Here are some points:
vec![-1.4, -0.5, 0.0, 0.9, -0.7, 0.9, 0.7, -2.3, 0.9, -2.7, 1.0, -0.1,
     2.2, -1.2, 0.3, 0.7]
vec![-1.3, -0.8, 1.5, -0.4, 0.4, -1.4, -0.3, -4.0, 0.2, -0.2, 0.5, -0.3,
     1.0, 0.2, 0.6, -0.1]
vec![0.0, -0.3, 0.8, 0.0, -0.5, 0.8, 0.3, -2.5, -0.1, -1.3, 2.2, -0.4,
     0.4, 0.0, 0.2, -0.1]
vec![-2.1, 0.4, 0.1, -0.1, -0.7, 1.5, 0.7, -1.9, 1.0, -2.2, -0.6, 0.5,
     1.2, -0.8, 0.0, 0.1]
vec![1.6, 0.3, -0.5, 0.6, -1.2, 0.6, 0.5, 0.1, -0.1, 0.2, 2.6, -0.8,
     -0.1, -0.2, -0.1, -0.4]
vec![-0.7, 1.1, -0.9, 0.3, -0.5, 1.1, 0.7, 2.8, 1.4, 0.0, -2.3, 0.2,
     0.2, 0.8, 0.1, 1.1]
vec![-0.4, 1.1, -1.4, 1.5, 0.1, 1.7, 1.6, 3.9, 1.2, -1.0, -2.0, -0.5,
     0.7, -0.7, 0.5, 1.8]
vec![1.0, -0.2, 0.2, -0.5, 0.3, -0.6, -0.5, 0.3, -0.7, 1.2, 0.3, 0.3,
     -0.7, 0.2, -0.8, -0.8]
vec![-0.7, 0.2, 0.4, 0.2, -1.5, 0.8, 1.1, -2.1, 1.4, -1.5, 1.2, -0.4,
     0.6, 0.7, 0.3, -0.3]
vec![0.9, -0.6, -0.1, -1.1, -0.3, 0.1, -0.6, -1.5, -1.9, 0.4, 1.7, 0.9,
     -0.9, 0.1, -1.0, -1.2]
vec![0.9, 0.2, -1.0, 0.0, -1.9, 1.4, 0.1, -0.9, -0.4, 0.1, 2.2, 0.5,
     -1.0, 0.2, -0.4, -1.4]
vec![-1.4, 0.0, 0.2, 1.4, -0.3, 1.1, -0.6, -1.8, 1.0, -1.4, 0.4, 0.3,
     1.5, -0.9, 1.1, 0.4]
vec![1.6, -0.2, 0.0, -1.2, -1.2, -1.2, -1.6, -1.2, -1.2, 2.6, 1.2, 0.0,
     -2.0, 1.7, -0.2, -1.8]
vec![1.1, 0.8, -1.5, 0.6, -0.9, 0.7, 0.0, 3.2, 0.4, 0.7, -0.6, 0.4,
     -0.6, 0.6, -0.3, 0.3]
vec![0.7, 0.0, -0.4, 0.4, -0.9, -0.4, -0.8, 2.3, 0.5, -0.3, -0.4, -0.1,
     0.5, -0.3, 0.1, 0.4]
vec![-0.9, -0.1, 1.3, -0.6, 1.5, -0.5, 0.0, -0.7, 0.2, -0.6, -0.8, -0.6,
     1.0, -0.1, 0.9, 0.7]
vec![0.1, 1.1, -1.5, 1.1, 1.0, 1.6, 1.1, 4.8, 1.0, -0.4, -2.4, 0.3,
     0.8, -0.2, 0.5, 2.4]
vec![1.9, 0.0, -1.0, 0.5, -1.7, 1.8, 1.5, 0.2, -0.2, -1.8, 2.7, -0.3,
     0.5, -1.1, -1.4, -0.1]
vec![-0.8, 0.8, -1.1, 0.7, 0.6, 2.3, 0.9, 3.5, 0.1, -2.1, -2.1, 0.6,
     0.9, -0.8, -0.4, 1.7]
vec![-0.4, -0.5, 1.0, 0.3, 0.6, 0.3, 0.1, -3.3, -0.3, -1.2, 2.1, -0.3,
     1.2, -0.8, 0.6, -0.3]
vec![1.2, 0.3, -0.5, -0.7, 0.2, -1.7, -0.9, 2.2, -1.0, 3.5, -1.6, 0.2,
     -2.3, 0.8, -0.5, -0.9]
vec![-2.0, -0.9, 1.2, 0.9, 1.9, -0.8, 0.8, -2.2, 0.4, -2.5, -0.4, -0.3,
     2.0, -1.7, 0.5, 1.3]
vec![-0.1, -0.9, 0.4, -1.1, 1.4, -3.1, -1.6, -0.6, -1.7, 3.3, -1.4, 0.0,
     -1.7, 1.5, -0.6, -1.2]
vec![0.0, 0.2, -0.8, 0.7, -2.1, 2.0, 1.0, -1.3, 0.8, -1.8, 1.7, 0.3,
     1.0, -1.1, -0.3, -0.2]
vec![0.7, 0.2, 0.2, -0.3, 0.8, -3.0, -1.9, 2.7, 0.3, 3.6, -1.7, 0.0,
     -1.4, 2.5, 0.6, -0.5]
Here are 36 more points, each followed by its number:
vec![2.0, 1.1, -2.1, 0.3, -1.0, 0.5, -0.1, 4.8, 0.5, 1.9, -0.4, -0.4,
     -2.0, 1.0, 0.0, -0.1] 0
vec![-2.4, 0.2, -0.4, 1.7, -0.9, 1.2, 1.5, -1.1, 1.2, -2.5, -0.1, 0.1,
     1.6, -0.7, 0.3, 0.6] 1
vec![0.1, 0.4, -0.6, 0.3, 1.0, 0.0, 1.1, 3.8, 1.4, -0.4, -2.8, -0.5,
     0.7, -0.3, -0.5, 1.7] 2
vec![-0.1, 0.7, -1.0, -0.4, 0.2, 0.9, 0.0, 3.8, 0.6, -0.2, -2.3, 1.1,
     0.6, -0.9, 0.2, 1.1] 3
vec![1.9, -0.2, -0.9, 0.4, -1.6, 0.1, 0.1, -0.8, 0.0, 0.6, 2.3, -0.6,
     -1.1, 1.0, -0.2, -0.9] 4
vec![1.4, 0.2, -1.5, -0.7, 0.0, -1.1, -0.8, 4.4, -0.8, 2.4, -1.6, 1.5,
     -2.3, -0.3, -0.9, -0.4] 5
vec![0.1, -0.9, 1.3, 0.2, 1.2, -2.5, -1.6, -2.6, -0.7, 1.6, 0.9, -0.8,
     -0.5, 0.6, 1.0, -0.9] 6
vec![-1.5, 0.5, -0.3, 0.7, 0.0, 0.7, 0.8, 1.2, 1.0, -2.1, -1.5, -0.1,
     1.1, -0.7, 0.7, 1.6] 7
vec![-0.6, 0.6, -1.0, 0.6, -0.2, 0.6, 1.1, 2.1, 1.4, -0.1, -2.0, 0.3,
     0.0, 0.2, 0.2, 1.2] 8
vec![-1.9, 0.0, -0.4, 0.4, 1.9, -0.9, 0.0, 2.1, 0.0, -1.3, -2.6, 0.8,
     0.9, -1.1, -0.1, 1.4] 9
vec![-0.3, 1.2, -1.4, 0.3, 0.6, 0.8, 0.6, 4.7, 0.9, -0.7, -3.1, 1.0,
     -0.2, -0.9, 0.5, 1.3] 10
vec![0.3, -0.6, 0.8, -0.6, 0.5, -2.7, -0.8, -2.3, 0.1, 2.9, 0.5, -0.6,
     -1.0, 1.6, 0.4, -1.2] 11
vec![1.1, -0.5, 0.7, -0.1, -1.5, -0.4, -0.3, -1.6, -0.4, 0.5, 2.3, -0.4,
     -0.8, 0.3, -0.9, -1.2] 12
vec![-0.8, -0.5, 1.1, 0.6, 0.9, 0.7, 0.2, -2.4, -0.1, -1.1, 0.9, -0.3,
     1.4, -0.5, 0.4, 0.0] 13
vec![-0.4, -1.1, 0.9, -0.4, 1.6, -2.8, -1.3, -1.2, -1.0, 3.0, -1.2, -0.2,
     -1.5, 1.6, -0.2, -0.8] 14
vec![-1.3, 1.0, -0.5, 1.2, -0.5, 2.2, 1.7, 0.8, 1.2, -2.7, -0.3, 0.3,
     1.5, -1.5, -0.1, 1.1] 15
vec![-0.2, -1.0, 1.7, -0.8, 1.2, -1.1, 0.3, -2.6, -0.9, -0.7, 1.0, -0.2,
     0.4, -1.2, 0.4, -0.4] 16
vec![-1.4, 1.0, 0.2, -0.1, 1.7, -0.1, 0.8, 2.6, 1.1, -0.6, -4.0, 0.6,
     0.4, -0.4, 0.7, 1.7] 17
vec![0.1, -1.4, 0.7, -0.6, 0.7, -1.6, -0.8, -3.5, -1.9, 1.4, 1.3, -0.7,
     -0.8, 0.5, -0.5, -1.4] 18
vec![2.3, 0.7, -1.4, 0.2, -3.4, 2.1, 0.6, 0.5, 0.0, -0.1, 2.8, 0.8,
     -1.3, -0.5, -1.3, -1.4] 19
vec![-1.4, -0.7, 0.9, 0.7, 2.4, -1.4, -1.0, 0.3, -0.1, -0.3, -1.7, -0.6,
     1.3, 0.1, 1.0, 1.3] 20
vec![-0.7, 0.2, 0.0, 0.3, -0.8, 2.8, 1.4, -2.3, -0.1, -3.1, 1.8, -0.5,
     1.2, -1.2, 0.1, 0.5] 21
vec![0.1, 0.2, 0.5, -0.3, 0.7, 0.3, 0.5, -0.3, -0.3, -0.2, -0.1, 0.1,
     0.2, -0.4, 0.2, -0.1] 22
vec![1.4, -0.8, 1.0, -0.8, 0.2, -1.9, -1.4, -1.9, -1.1, 2.7, 1.8, -1.2,
     -1.5, 0.6, -0.1, -1.6] 23
vec![2.6, 0.3, -1.6, -0.2, -3.3, 2.2, 0.9, -0.1, 0.3, -0.3, 4.1, 0.2,
     -1.5, -0.6, -0.7, -0.9] 24
vec![-2.2, -0.3, 1.4, -0.7, 2.2, 0.3, -0.1, -1.4, -0.8, -2.3, -1.6, 0.5,
     1.9, -0.9, 0.5, 0.6] 25
vec![-1.2, 0.0, 0.7, 0.8, 1.4, -0.3, 0.8, -0.1, 0.9, -1.2, -0.9, -0.5,
     1.4, -0.7, 1.4, 1.4] 26
vec![1.5, 0.5, -1.3, 0.2, -3.3, 1.7, -0.1, 0.3, 0.1, -0.5, 2.7, 0.8,
     -1.2, -0.5, -1.2, -0.9] 27
vec![-0.9, 0.4, -1.1, 1.3, -1.0, 2.1, 0.9, 1.3, 1.3, -2.5, -0.3, 0.3,
     1.0, -0.3, 0.3, 0.9] 28
vec![1.1, 0.7, -1.9, -0.6, -0.6, 0.8, 0.9, 3.6, -0.3, 0.0, -1.4, 1.0,
     -0.7, -0.3, -1.5, 0.2] 29
vec![-1.3, -0.6, 0.9, -0.5, -0.6, -0.5, -0.7, -3.1, 0.1, -0.7, 0.3, 0.6,
     0.6, -0.3, 0.1, -0.6] 30
vec![1.6, -0.2, 0.8, -1.4, -1.1, -1.0, -1.4, -1.5, -0.7, 2.6, 1.8, -0.3,
     -1.6, 1.1, -0.4, -1.9] 31
vec![0.4, 0.4, -1.1, 0.3, -0.8, 1.4, 0.2, 1.4, 0.3, 0.0, 0.0, 0.7,
     -0.6, 0.0, -0.4, 0.0] 32
vec![2.2, 0.6, -0.4, -0.2, -2.4, 1.7, 0.6, -1.4, -0.2, -0.4, 3.8, 0.2,
     -1.2, 0.0, -1.0, -0.8] 33
vec![0.1, 0.5, -1.2, 0.7, -1.3, 2.5, 0.8, 0.8, 0.7, -1.1, 0.9, -0.1,
     0.7, -0.4, -0.4, 0.0] 34
vec![0.1, 0.1, -0.8, 1.0, -1.5, 2.3, 0.8, 0.3, 0.8, -1.5, 1.4, 0.0,
     0.8, -0.2, -0.1, 0.4] 35
Which two of these numbered points are nearest to each point below, ignoring the 3 directions in which the first points spread most? Their numbers follow each, nearest first.
vec![0.4, 0.2, -1.6, 0.4, -1.1, 1.2, 0.3, 2.0, 0.7, -1.0, -1.0, 0.3,
     0.6, -0.9, -0.3, 0.8] > 30 7
vec![0.5, 0.2, -1.1, 0.1, -1.0, 1.8, 1.1, -0.2, -0.4, -1.1, 1.5, 0.8,
     0.1, -1.6, -0.7, -0.2] > 5 10
vec![-1.4, -0.9, 1.4, -1.0, 1.8, -0.6, -0.2, -4.0, -1.4, -1.3, 0.5, 0.3,
     0.7, -0.5, -0.2, -0.7] > 25 29
vec![0.1, -0.3, -0.1, -0.2, 0.8, -1.7, -0.7, 0.8, -0.6, 1.2, -1.4, 0.4,
     -1.3, -0.1, 0.1, -0.2] > 10 5
vec![0.8, 0.6, -0.8, 0.5, -1.9, 2.8, 1.2, 0.1, 0.3, -1.8, 2.4, 0.3,
     0.1, -0.6, -0.9, 0.1] > 33 32
vec![-1.4, -0.9, 1.0, 0.5, 1.0, -0.7, -0.2, -1.0, -0.2, -1.3, -0.2, -0.9,
     1.3, -0.3, 0.7, 1.0] > 20 12
vec![1.2, 0.0, 0.2, -0.6, -0.4, -1.5, -0.9, 1.2, -0.5, 3.0, 0.6, -0.6,
     -1.7, 1.5, -0.4, -1.0] > 12 31
vec![-0.7, 0.0, 0.9, 0.5, -0.3, 1.2, 0.6, -1.8, 0.4, -3.0, 1.9, 0.5,
     1.6, -1.1, 0.3, 0.4] > 33 22
vec![1.1, 0.0, -1.6, 0.1, -1.4, 1.2, -0.5, 2.1, -0.7, 0.9, 0.0, 0.8,
     -1.1, 0.3, -0.7, -0.6] > 32 30
vec![1.0, 1.1, -1.0, -0.1, -1.3, 1.9, 1.0, 1.9, 1.2, -0.1, 0.2, 0.2,
     0.0, -0.7, -0.3, 0.0] > 31 19
vec![0.0, -0.5, 0.5, -0.1, -1.0, 0.6, 1.2, -2.4, -0.2, -1.4, 2.5, -0.4,
     1.3, -1.6, -0.8, -0.4] > 2 12
vec![1.5, -0.2, -1.2, -0.4, -0.9, -0.9, -1.2, 3.0, -0.6, 2.3, -1.2, 0.9,
     -2.4, 1.6, -0.8, -1.0] > 28 30
vec![-1.8, -0.2, 1.4, -0.3, 3.3, -2.1, -0.8, 0.9, -0.1, 2.0, -3.4, -0.5,
     0.4, 0.6, 1.2, 0.4] > 13 22
vec![-1.2, 0.6, -0.3, 0.7, 1.3, -0.9, 0.5, 1.7, 1.2, 1.0, -3.2, -0.2,
     0.0, 0.4, 0.5, 1.1] > 8 11
vec![-0.3, -0.3, -0.4, 0.8, 0.0, 0.2, 0.6, -0.7, -0.3, -2.3, 1.2, 0.1,
     1.2, -0.8, -1.3, 0.3] > 9 18
vec![-0.3, -0.4, 1.0, -1.1, 1.9, -2.0, -0.9, 0.4, -0.1, 2.1, -2.0, -0.6,
     -0.5, 1.3, 0.8, 0.1] > 31 26
vec![0.8, -1.2, 0.9, 0.1, -0.8, -2.0, -0.5, -3.4, -1.0, 0.7, 2.8, -0.7,
     -0.3, 0.6, 0.0, -0.9] > 26 4
vec![-1.0, -0.4, 0.9, 0.3, -0.1, -0.6, -0.2, -2.9, 0.6, -1.2, 0.8, -0.2,
     0.9, 0.2, 0.5, 0.0] > 35 28
vec![1.0, 0.6, -1.8, 0.0, -0.7, 2.0, 0.5, 2.8, 0.3, -1.4, -0.4, 0.8,
     0.6, -0.8, -0.3, 0.9] > 3 10
